Named turns come first, each shown by rows before and after it. Which turns, in which order, take the first row of each pair that follows to the second? Write the first one first, as in the answered first pair.
z_854 (before -> after):
[ -4   2  14   4  -6 -30  -3   5  30  20  17 -11  28  10   1  23]  ->  [ 13  -5  10  19   7 -14  -5  10  40   9 -11  -7  11 -17  33  16]
[ 26   5   5  28   0  20   5 -11   7 -12  -7  15 -11 -11  35  -3]  ->  [ -1  17   9   6 -17  -2  12 -13  -2   2  37  12   2  36 -17  13]
[ 15  14  17  10  -8 -18 -16   6  32  23  36   0  52  32 -10  37]  ->  [ 44  -7  17  23  15  -5 -20  21  35  13  -5   4  43 -11  41  25]
[-24  42   1  -1   5  26   6 -20  -4 -13  -5   6   0 -14 -13 -20]  ->  [-29  33   7 -23   7  10   1   4 -14   5   6  -1  23 -17 -12 -26]
z_701 (before -> after):
[ 27   7  14  14  -8   9   3 -18  -2 -11  19  27 -16  16   6 -21]  ->  [ 11   2  -5   6   8   8 -11 -19  -4  -2 -29 -12 -25 -18   6 -35]
[ 19   7   4  -4   1   3  -8  19   8 -15   4   5  15 -14  -4  10]  ->  [ 22   9   0  -1   2   5 -13  17   6 -12  -6  -2  14 -22  -1   8]
[ 11  -3  13  23 -13  -9  -8   5  15  11  22  13   6  13   9  14]  ->  [  6  -8  -5  22   3  -2 -19  -4  11  14 -23 -13  -9 -15  14   4]
[-10   9  -6   3  -2   2  -2   3   3  -7 -14  -2  -9   2   5   4]  ->  [-13   5  -1  -8  -5  -9   1   9 -10  -1  -3  -6   0   7  -3  -1]
z_829 (before -> after):
[ 23   6 -14  16  15   2   0 -13   0   6 -54 -26  -5 -13   7  25]  ->  [ 36  -7  -4  12  17   9   6  -4  -5   1 -49 -12  -5 -20  30  16]
[ 23 -13   6  10  15  -1  -8  13   8   4 -24   9   1 -21  45  -1]  ->  [  5   0 -23  -4  12  18   4  -7 -30 -12 -30   4 -26 -14  12 -28]
[ -3   1  -1 -25   7   9  -7  14  -4   0  -4 -15   6 -24  30 -19]  ->  [-23  10 -14 -28  -2   9  -1  -4 -10  -1  -8 -28  -4 -14   2 -22]
[ 26 -29  12  20   2   6   6  12  17   0  -4  17  -1 -28  50   9]  ->  [  3 -11 -19   1  -1  24  24 -16 -30 -26  -6  14 -33 -14  11 -33]

Each pair is 2 to 4 turns apart.
[ 29 -20  12  10  17   7  12   7   7 -20  25  17  27   4  21  20]  ->  [ 13  -5  -6  13  14  20  24 -19  -7 -36  22  21   2  20  -9  10] : z_854, z_829
[-10   4 -28  -6  -7  -4  -3   5 -39  -6  22   7  -6 -10 -14 -42]  ->  [-11  12 -35  27   1  -2 -22  -9   2   1 -23 -21 -17 -33  -4 -10] : z_854, z_829, z_854, z_854
[-15   8 -32  -3  -2  18   6 -14  -9   2 -35 -17 -17 -28   2 -15]  ->  [-11  19 -26   9 -12  29  25 -23 -16 -16   1  13 -26  12 -15 -11] : z_701, z_854, z_854
[-10  -5 -19 -19   8 -27   4   5 -25  -3  16 -14  20  -7 -13 -14]  ->  [-17   9 -28  -3   4 -26   1 -13  -8   1  -3 -22   8  -5 -21  -1] : z_854, z_829, z_854
[ 16  -1  -3  -1   8   7 -18   7   4   0 -18 -10   3 -13  17  -5]  ->  [ 19   5   7  13  -3   6 -17   2  25   3  -2  -1   4   8   8  12] : z_854, z_829
[ 16  -7  -1   2  -5  27   4  10  11 -11  18  26   0  -1  30  -9]  ->  [ -3 -14 -14  -6   6   9 -11  14  22  10 -18 -17  12 -24  20   1] : z_829, z_829, z_829, z_701
[  2  21  18  14 -15   6   0   6   4   5  41  19  15  42  -6  24]  ->  [ -2  20  -8  -7  -3  24  15  -6 -45 -20  19  14 -10  26 -11 -22] : z_829, z_854, z_829
[-41  15 -17  -9  -6 -12 -16 -19  15  12 -11 -37  -3   4 -52  -2]  ->  [  7 -14  32 -15 -12 -11  -4  29   9  12  56  27  33  15   9  -4] : z_854, z_829, z_701
[-21  21   5 -19 -12 -20   3 -22   2  15  34  -6  14  37 -59  10]  ->  [ 11  27   9  32 -13  10   6 -36  42 -11  21  21 -14  36 -24  26] : z_854, z_701, z_701, z_854
[ -6   2 -25  14   4   3  -5   0  21  12 -39 -27  -7 -23   1   8]  ->  [-17  -9 -19 -18   7 -20  -6  20  -2  23 -21 -31  12 -22  -4  -9] : z_829, z_854, z_701, z_854
[-18  -5 -24 -31  20 -10 -15   9 -22   8 -35 -31   7 -25  -6 -33]  ->  [ 24  16  -1  23 -11  19  11 -21  11 -27  25  41 -16  31  -2  -8] : z_701, z_854, z_854
[-30   6 -13 -28   3  -9  -6  -1 -23   6 -14 -38   3  -3 -34  -9]  ->  [  4 -11  22 -27  -5 -15  -5  32 -13  14  35   6  35   5  10   4] : z_854, z_829, z_829, z_701
[ -9 -24  11  -9 -14 -33 -10  20  25  31  28 -10  38  20 -10  22]  ->  [  2 -35   3 -26   9 -26 -13  33   9  30  -8 -20  36 -22  23  -7] : z_854, z_701
[ 29  -1  14 -15  17   7  30  21 -24  -6  22  43  19  -7   7 -26]  ->  [ -7  25   3  -3  -3  -4  29 -15  -4   2  28  23   9  30 -57   5] : z_854, z_854, z_829
[ -3  -4  -7   6  -7   8  -3 -11 -18 -17  40  30  -2  25 -32  -1]  ->  [ 15 -16   9  18  -3  -5 -13  12   7  -4  41  34  22  18  -5  14] : z_829, z_829
[ 16 -14   0  -4   1   1 -10  13   2  15 -28 -12   4 -26  36  -6]  ->  [ 13   5 -11  -4 -13  20  17 -13 -26 -17   6  21 -25   4  12 -25] : z_701, z_701, z_829
[ 30  -8  12  -9  -1  -1  36  32  -9 -12  32  32  16  -8  37 -22]  ->  [  5  23 -24  23  -4  25  43 -25   5 -35 -13  12 -33  -4  -4 -21] : z_701, z_701, z_854
[  0  -3  -9   2   6 -15 -19 -10   3   4 -51 -15 -27 -30 -15  -5]  ->  [-10 -11  -3 -24   5 -32 -19   8 -12  21 -32 -23  -6 -21 -21  -9] : z_854, z_854
[-11   5   6   9 -17   6  18 -35 -20 -18  31  24  -2  19   2   6]  ->  [ -2   0  18  16 -15  -4   8 -18   3  -7  28  22  14  17  25  30] : z_829, z_829
[ 18  26  -1  10  -8  -5   7  -6  44   1  19  -6   1  28 -15  19]  ->  [34  7  2  3  5 -7 -6 16 47  7 -1 -9 16 -3 18 13] : z_854, z_701
[-34   8 -24 -10   6   5   1 -26 -23  -1 -24 -16 -24 -12 -22 -29]  ->  [ -2  11   0  45  -7  14  -2 -30  34  -5  -8  14 -22  -1  10  20] : z_701, z_829, z_854, z_854
[-19  14 -10 -26  14 -22 -10   8 -50  35 -20 -27   5 -14 -22 -33]  ->  [-29  29 -10  14   5 -16 -21 -17   3  37 -33 -40  -4   0 -38   9] : z_854, z_829, z_854
[ 19  18  20  32 -27  12  33 -15  38 -21  36  35 -16  40  -5  42]  ->  [ 49 -13  24  26   2  19  20  20  36 -20   1  29  -6 -14  63  20] : z_854, z_854
[-40  11  -5 -17  -7 -20   5  -9  -8  17   6 -22   1  16 -34  -8]  ->  [19 -8 26 15 -2 -2  7  8 23  6 23 28 11  4 33  7] : z_829, z_854, z_854, z_829
[ 24 -10  42 -21   3  -3 -27  -2 -26  -1  18  26  16 -15  29 -14]  ->  [ 19  -8  47  -8  -1 -19 -41  -3   3  20  14  13  27 -15  21  20] : z_829, z_829, z_829
[ -5   9 -11   0  11  10  -9 -19   4  -8 -26 -16 -19 -12  -2  -5]  ->  [ -7  14   2   1  -7  -1  -3 -17  10   1  20   3  -4  23 -23   9] : z_854, z_701
[ -3  -2 -19  -3  18  24   4 -19  -7  -4 -39 -11 -33 -21  11 -34]  ->  [ 12 -12  -5  -4  22  26   5  -3  -2  -1 -34  -2 -21 -31  33 -30] : z_829, z_829, z_829
[ 11 -14  -4   0  -2 -19 -11  10  15  16  16 -29  28 -14   2  19]  ->  [ 20 -20  -2 -18  -3 -11   1  15 -15   6  33 -13  25 -15   8  -3] : z_854, z_829, z_854, z_854
[ -2  -1 -32  16  10  18  -5 -25  25 -14 -68 -35 -20 -34  19   3]  ->  [  0   1  12  17 -23 -23  -4  -6  55  15  19  -3  29  26  -9  58] : z_854, z_829, z_854, z_854
[  9  25  12  22  -5  26   2  -8 -25 -18  42  -5 -15  33 -21   3]  ->  [  5  20  14  15  -5  19   1  -3 -33 -10  46  -8  -5  37 -24   2] : z_854, z_854, z_854
[-23  14 -19  10   7   0  -7 -28  -3   0 -48 -43 -13 -19 -30   2]  ->  [ 13  -3  35   3 -18 -17   4  13   1   7  55  23  34  26  -1  20] : z_854, z_701, z_829
[ -9  13   5 -11 -15 -14  -3 -11 -39  10  13  -3   3  15 -17  -6]  ->  [ -3  14  -9  -6 -11   0  -2 -24 -42  -1 -10 -10 -10   1 -15 -13] : z_854, z_854, z_701
[-13  13 -14  15  -3  -6  -4 -17  17  10 -19 -21  -7   7 -27  18]  ->  [ -1   2 -19   1   8  18   8 -13 -21 -17 -21  -5 -22 -13  -1 -22] : z_854, z_829, z_829, z_854
[12  6 21 18  0 11  7  4 13 -2  8 23 -7 11 24  3]  ->  [11 -5 23  5  2  4  5 19  6  8 15 21  8  8 27  4] : z_854, z_854
[ 19  -2  22  -4  -7  29  28 -16 -32 -24  52  42  -5  23   2 -15]  ->  [  8   2  37  24 -17   0  -2 -10  31   9  46  11  20  35 -13  50] : z_829, z_829
[ 35 -18   2  31   5   5  -2  12  24   9 -13  10  -7 -18  48  13]  ->  [ 29  -8  10  26 -16   6   6   8  16   4  34  33  -6  21  23  17] : z_854, z_829
[ -5   8  -6 -29  14 -14 -25   7 -10  11 -10 -45  19 -15 -15  -9]  ->  [ 22   9  -2   8  19   3 -22  -5  18  -1 -31 -37   1 -27  11   0] : z_854, z_829
[ -7   8 -16  -9   5  19   9 -19 -21 -12 -15  -8 -20  -8 -13 -21]  ->  [  2  11 -17  14   6  23   9 -28  -1 -19 -19  -4 -26  -5  -7  -9] : z_854, z_701, z_701
[-24   5  15 -13   8  -8 -18   5 -16   2  16  -9  17  18 -25  21]  ->  [  4  -6   8 -15  22  17 -10  10 -38 -18   0   6  -1 -10  12 -14] : z_829, z_829, z_854, z_701
[ -1  -2  -7  28   6  23  10 -11   6 -10 -20  10 -26  -1   7 -20]  ->  [  6  -7   2  37   3  13  -1   0  30   0 -20   6 -14   1  15   2] : z_829, z_829
[ 33 -32  -2  -6  27   1  16   4  12   6  -5   7   6 -37  38 -14]  ->  [ 23  -2   3  33   2   4  22 -30  47   2  18  17  -8  10   2  29] : z_854, z_829
[ 29 -15  29 -13   0   1  -3  39 -14  -7  42  55  21   7  34  14]  ->  [-18  17 -40  -8  13  20  -1 -20 -38 -31 -37   0 -40 -16 -18 -18] : z_854, z_829, z_701
[ 15 -11   7  11   4  11  -1  11   9  -2 -12   3  -4 -16  20   0]  ->  [ -4 -10  -1 -16   5   2   5  16 -17   1  -5  -7   1 -11   1 -21] : z_829, z_854, z_854
[ -7   1 -24 -14   7  -9  -5  -6  -5   0 -53  -7 -19 -30  11  -6]  ->  [ -5   0   2  -9  -8 -38 -18  15  26  25 -17  -4  20  -6   4  39] : z_854, z_829, z_701
[ 27   8  -9  36   0  22  -6 -17  18 -20 -24  24 -26 -12  28   4]  ->  [ 12   2  21   1 -20 -20  -6  14  13  13  47  30  29  26   1  22] : z_854, z_829
[-19  -4   2 -35  -5 -37  32  17 -27 -17  22   4   0  -5 -23 -32]  ->  [ 21 -20  11   0  11 -21  26  27  13 -19 -18  12  -1 -42  39 -14] : z_854, z_829, z_829, z_829
[  3  -9   3 -14 -22  16  -8  -3 -32  -2  27  -6 -18   8 -16 -39]  ->  [  2 -20  12 -16 -15  -9 -29  17   2  31   1 -38   7  -9  -6  -9] : z_854, z_854, z_829, z_854
[ -6  10  -8 -24   0 -21  -2   1 -25  24   2   1   3  16 -32   6]  ->  [ 10   4  -6   1  13 -17 -18   3   8  31 -36 -13  -2 -12   1  18] : z_829, z_701, z_701
[-37  -1 -14 -19  -8 -26  -9 -11  11  18 -13 -31  -9  -3 -12 -21]  ->  [ -3 -11  18  -4 -12 -28 -12  13  35  23  24   4  18   8  21   4] : z_829, z_701
[  2   9   7  13 -10  -5  -8  -7  24  -1  21   4   3  22 -10  30]  ->  [ 11  -7  13   8   3  -7 -14  14  27   5  -4   1  12 -15  24  26] : z_854, z_701
[ -6  16  14  18 -13 -26  20  -8  51  -1   8 -28   8  17 -21  52]  ->  [-18  16 -20   1   7 -10  17 -22  20 -17 -45 -55 -18 -19 -19  10] : z_829, z_701, z_829, z_829
[-40  -1  -7 -35  13 -12 -10  -3  -9  14  15 -16  16  17 -18 -18]  ->  [ -6 -10  -2  14  29  10 -19  -3  32   0 -27 -13  -9 -24  36  -4] : z_829, z_854
[ -1   2 -18  32 -11  20  -6 -55 -15 -11 -27  -7 -24   1 -19 -10]  ->  [-25  -6  -9   1 -14 -20 -20 -31 -18  27  -6 -30  11  11 -41   9] : z_854, z_701, z_701, z_854
[  8  -3  31  13  -4 -19 -15  12  28  13  11  -9  21  -1  16  21]  ->  [  2   0  21 -12  -9  -4  11  -2 -27 -15  41  14   6  18  -6 -18] : z_829, z_854, z_854
[ 31 -14  13  14  -1  22   2   0  17 -23 -16  25 -15  -9  53   0]  ->  [ 25 -24  18 -24   4   7   1  21 -17 -15   2  24   5  -7  50 -22] : z_701, z_829, z_701, z_854
[ 15 -12   4  22  -1  20  10  -1  17 -13  -2  12   0  -2  21   0]  ->  [  9  -9   8   9 -11   5   8  -1  12  -7  29  16  13  19  -2   1] : z_854, z_829
[  4  -4  -5  20  13  -2   2 -13  30  -2 -25  -8   3 -21  -7  11]  ->  [ -5   6  -5  12   0  -1  12 -21  18  -7   7  10   4  11 -32   8] : z_829, z_854
[  3 -27   7  -1  14 -17   5  31   7  34 -31 -34  38 -20  23  10]  ->  [ 18  -5  13   8 -12  16  44   1 -18  -7  41  29  11  44   0  -7] : z_829, z_701, z_854, z_854
[-15  21  -4  -6  -9 -21  -5 -25  14  -2 -11 -35  -8   6 -22  -9]  ->  [  6  13  28  -8 -18 -29   2   1  15   2  33   1  16  23  -1  -4] : z_854, z_701
